In the rows, zero is written as 128.
Each path below is one point turned by a fixed rotation once a step. After each direction that follows a path, write how fast that rotation turns it, in degrees each step (0 if it stays still).
Each turn is a multiple of 5 degrees from 10 to 175, or 0.
Each row of a path follows its step; steps can be skipped.
Path 1:
step 0: [140 135 125 129 128 137 125 125 120 123 137 124 135 118 134 129 127 124
 121 136 116 132 133 126 127 128 131 127 121 135 122 123 127 124 118 131
 127 132 130 128 128 127 127 130 123 134 122 119]
step 4: [142 127 127 137 125 134 132 125 126 124 138 124 128 135 135 126 125 139
 123 127 129 136 135 127 124 125 126 131 126 139 125 130 132 123 136 132
 128 127 128 130 133 130 126 143 130 119 131 131]
step 5: [126 127 122 131 126 134 126 132 124 139 134 126 136 134 115 127 126 127
 133 133 128 134 129 129 119 132 133 129 126 141 123 137 135 126 131 126
 123 122 123 135 128 135 126 133 130 135 134 135]
step 7: [133 130 124 121 136 122 128 126 132 120 127 129 132 131 125 121 130 128
 126 133 129 133 127 128 129 129 129 133 132 145 116 134 122 127 130 136
 126 119 124 134 132 132 133 127 117 122 124 134]
step 11: [122 135 122 129 121 124 134 130 130 120 140 123 136 136 119 130 129 128
 136 134 128 128 131 130 129 117 132 132 135 134 129 131 125 119 131 122
 130 129 127 123 129 128 138 134 117 134 134 129]
step 12: [131 129 135 137 123 126 129 133 131 125 138 119 127 130 126 141 121 130
 130 141 128 130 145 123 134 133 132 130 128 134 128 121 127 128 130 134
 122 129 134 129 121 124 132 125 129 129 126 134]
step 15: [132 135 120 122 127 122 128 117 134 125 133 126 136 131 124 141 137 127
 127 130 136 124 135 123 129 134 129 138 125 129 121 131 131 136 121 133
 127 132 127 128 130 133 132 133 128 137 126 137]
step 16: [138 125 123 123 131 135 126 124 128 125 137 120 140 131 132 129 124 135
 126 121 126 132 130 121 136 135 141 137 132 128 120 123 132 134 135 124
 130 133 133 130 124 123 131 124 135 130 129 122]
step 21: [130 132 122 130 128 124 128 122 132 133 133 127 138 127 133 139 133 127
 126 138 129 127 128 134 108 128 133 124 131 124 125 128 126 130 131 129
 124 138 124 136 127 126 126 138 130 128 139 126]
[126 129 126 129 128 127 127 130 129 130 131 128 126 128 129 129 130 128
 129 130 129 129 128 130 127 127 125 127 129 130 128 130 130 131 126 127
 128 130 129 127 125 127 129 126 130 130 127 129]
115
[130 130 126 128 130 126 128 127 125 128 126 131 127 126 131 129 127 126
 127 129 128 127 128 128 130 128 131 128 127 129 128 128 128 128 129 131
 126 131 130 129 128 125 130 129 129 128 129 132]
120
[129 131 130 127 130 127 126 131 130 128 127 128 126 128 128 125 128 127
 129 128 131 130 128 128 124 128 129 127 128 130 129 128 131 126 129 129
 126 127 126 129 128 128 129 128 127 126 130 127]
20
[130 129 130 129 128 128 130 127 128 128 128 129 130 127 127 127 125 125
 128 131 126 131 127 130 127 131 127 124 131 128 129 128 127 128 127 129
 126 126 128 127 129 129 129 127 128 130 125 129]
55
